Each row has a name. Each piece below is followed by the name of the row it came from, unless a question asks for something else. Each question is about the rows just above it.

.45 -.26 .41 .32 .04 .87 .18 .29 -.71 .62 .56 .89 -.47 -.57 -.18 -.81
 .78 -.59 .11 .20 -.44 .12 -.47 .89 .20 -.40 .05 .01 -.79 -.85 -.74 .27
 -.80 -.62 .02 .14 .11 -.50 -.29 .29 -.88 -.06 -.78 .85 -.19 -.55 .04
 .67 -.41 .86 .46 .65 -.63 -.67 -.45 .61 -.46 -.11 -.28 -> Q_418
-.84 -.46 .76 .45 -.23 .10 -.58 .84 .41 .81 .77 .49 -.16 .33 -.65 -.19
 -.84 -.52 -.08 .27 -.10 -.28 .69 .44 -.39 .13 -.74 .39 -.52 .72 .58 .32
 .89 -.73 -.61 -.55 .31 -.52 -.67 .69 .59 -.33 .87 -.75 .81 -.61 .40
 -.36 -.05 -.77 -.67 -.73 -.26 .64 -.79 .13 .71 .34 .45 -> Q_965
.72 .32 -.88 -.71 .86 -.59 -.09 -.21 -.51 -.83 .49 .31 .09 -.75 .23 -.74
 -.75 -.08 .16 -.39 .73 -.87 .44 .33 -.31 .74 .51 -.06 -.41 -.79 .66
 -.14 .73 -.54 .32 -.88 .41 .00 -.49 .86 -.62 .70 .16 -.16 .35 .10 .63
 .22 -.53 .56 -.88 -.87 -.75 -.89 -.07 .39 .41 -.40 -.14 -> Q_429
-.84 -.46 .76 .45 -.23 .10 -.58 .84 .41 .81 .77 .49 -.16 .33 -.65 -.19
 -.84 -.52 -.08 .27 -.10 -.28 .69 .44 -.39 .13 -.74 .39 -.52 .72 .58 .32
 .89 -.73 -.62 -.55 .31 -.76 -.32 .69 .59 -.33 .87 -.75 .81 -.61 .40 .70
 -.05 -.77 -.67 -.73 -.26 .64 -.79 .13 .71 .34 .45 -> Q_769
-.84 -.46 .76 .45 -.23 .10 -.58 .84 .41 .81 .77 .49 -.16 -.52 -.65 -.19
 -.84 -.52 -.08 .27 -.10 -.28 .69 .44 -.39 .13 -.74 .39 -.52 .72 .58 .32
 .89 -.52 -.62 -.55 .31 -.52 -.32 .69 .59 -.33 .87 -.75 .81 -.61 .40
 -.36 -.05 -.77 -.67 -.73 -.26 .64 -.79 .13 .71 .34 .45 -> Q_925
The rest of the row after -.52 -.62 -.55 .31: => -.52 -.32 .69 .59 -.33 .87 -.75 .81 -.61 .40 -.36 -.05 -.77 -.67 -.73
 -.26 .64 -.79 .13 .71 .34 .45
which: .72 .32 -.88 -.71 .86 -.59 -.09 -.21 -.51 -.83 .49 .31 .09 -.75 .23 -.74
 -.75 -.08 .16 -.39 .73 -.87 .44 .33 -.31 .74 .51 -.06 -.41 -.79 .66
 -.14 .73 -.54 .32 -.88 .41 .00 -.49 .86 -.62 .70 .16 -.16 .35 .10 .63
 .22 -.53 .56 -.88 -.87 -.75 -.89 -.07 .39 .41 -.40 -.14 => Q_429
-.84 -.46 .76 .45 -.23 .10 -.58 .84 .41 .81 .77 .49 -.16 -.52 -.65 -.19
 -.84 -.52 -.08 .27 -.10 -.28 .69 .44 -.39 .13 -.74 .39 -.52 .72 .58 .32
 .89 -.52 -.62 -.55 .31 -.52 -.32 .69 .59 -.33 .87 -.75 .81 -.61 .40
 -.36 -.05 -.77 -.67 -.73 -.26 .64 -.79 .13 .71 .34 .45 is in which row? => Q_925

-.07 .10 .16 -.08 .73 .44 -.08 .13 .07 -.24 -.35 -.13 -.28 -.16 .06 .16
 -.01 -.08 -.08 -.09 .40 .05 .06 .18 -.18 -.13 .08 -.01 -.29 -.06 -.69
 .04 -.17 = Q_119
.07 .06 -.02 .04 .04 -.35 .17 -.10 .02 .00 .09 -.27 .33 -.02 -.14 .04
 .16 .32 .21 .42 -.10 -.07 .06 .18 -.18 -.13 .08 -.01 -.29 -.06 -.69 .04
 -.17 = Q_366
-.07 .10 .16 -.08 .73 .44 -.08 .13 .07 -.24 -.35 -.13 -.28 -.16 .06 -.05
 -.01 -.08 -.08 -.09 .40 .05 .19 .09 .14 -.05 -.07 -.32 -.05 -.10 .90
 -.12 -.20 = Q_877
-.12 .19 -.22 -.05 .66 -.20 .00 .03 .04 -.12 .08 -.41 .20 .03 .05 -.18
 -.07 -.33 .49 -.07 -.10 .15 .28 -.04 -.14 -.15 .15 .12 -.09 -.06 -.27
 .09 -.28 = Q_900
.27 -.07 .18 .11 -.43 .25 .05 .05 .08 .29 .11 -.11 .27 -.49 .04 -.10
 -.09 -.32 -.06 -.02 .54 -.03 .11 .12 .01 -.13 -.18 -.18 .02 -.06 .25
 -.01 .61 = Q_403
-.17 -.18 .18 .04 .29 -.18 .06 -.14 .00 -.16 .33 -.06 -.40 .17 -.10 .35
 -.01 -.03 -.07 -.24 .31 -.06 -.34 -.08 .15 -.13 -.19 -.02 -.14 .02 -.16
 -.25 .35 = Q_591
Go on from -.03 .11 .12 .01 to the end of its row. => -.13 -.18 -.18 .02 -.06 .25 -.01 .61
Go on from -.13 -.18 to the end of its row. => -.18 .02 -.06 .25 -.01 .61
The rest of the row after -.05 -.07: => -.32 -.05 -.10 .90 -.12 -.20
-.12 .19 -.22 -.05 .66 -.20 .00 .03 .04 -.12 .08 -.41 .20 .03 .05 -.18
 -.07 -.33 .49 -.07 -.10 .15 .28 -.04 -.14 -.15 .15 .12 -.09 -.06 -.27
 .09 -.28 is in which row? => Q_900

-.48 .26 -.03 .73 .29 .52 -.34 .02 .44 .72 = Q_839
-.67 -.36 -.81 -.81 -.41 -.23 .18 .59 .56 -.40 = Q_581
.59 -.23 -.67 -.81 -.40 -.36 .13 .17 .56 -.60 = Q_232
-.60 .13 -.67 .59 -.36 -.40 .56 -.23 -.81 .17 is which row reordered? => Q_232
which: -.81 -.40 -.36 .13 .17 .56 -.60 => Q_232
-.23 -.67 is in which row? => Q_232
Go on from -.81 -.40 to the end of its row. => -.36 .13 .17 .56 -.60

.01 .08 .65 .03 .03 .05 .00 .02 .01 .09 .24 -> Q_511
.03 .02 .04 .04 .04 .12 .00 .02 .01 .11 .25 -> Q_364
.01 .26 .01 .02 .01 .05 .04 .21 .01 .19 .02 -> Q_30
The rest of the row after .02 .01 .05: => .04 .21 .01 .19 .02
The row with .03 .02 .04 .04 .04 .12 .00 .02 .01 .11 .25 is => Q_364

.53 .21 -.23 .28 -.42 -.30 -.04 -.02 -.34 -.13 -.20 .40 .53 .40 -> Q_409
-.01 .17 -.34 -.11 .42 -.27 .46 -.15 -.25 -.45 -.35 .04 -.07 .04 -> Q_353
-.14 .40 .53 .28 -.42 -.04 -.02 -.23 -.34 .53 .40 .21 -.30 -.20 -> Q_118
which: -.11 .42 -.27 .46 -.15 -.25 -.45 -.35 .04 -.07 => Q_353
-.42 -.34 -.30 -.23 -.20 -.13 -.04 -.02 .21 .28 .40 .40 .53 .53 is which row reordered? => Q_409

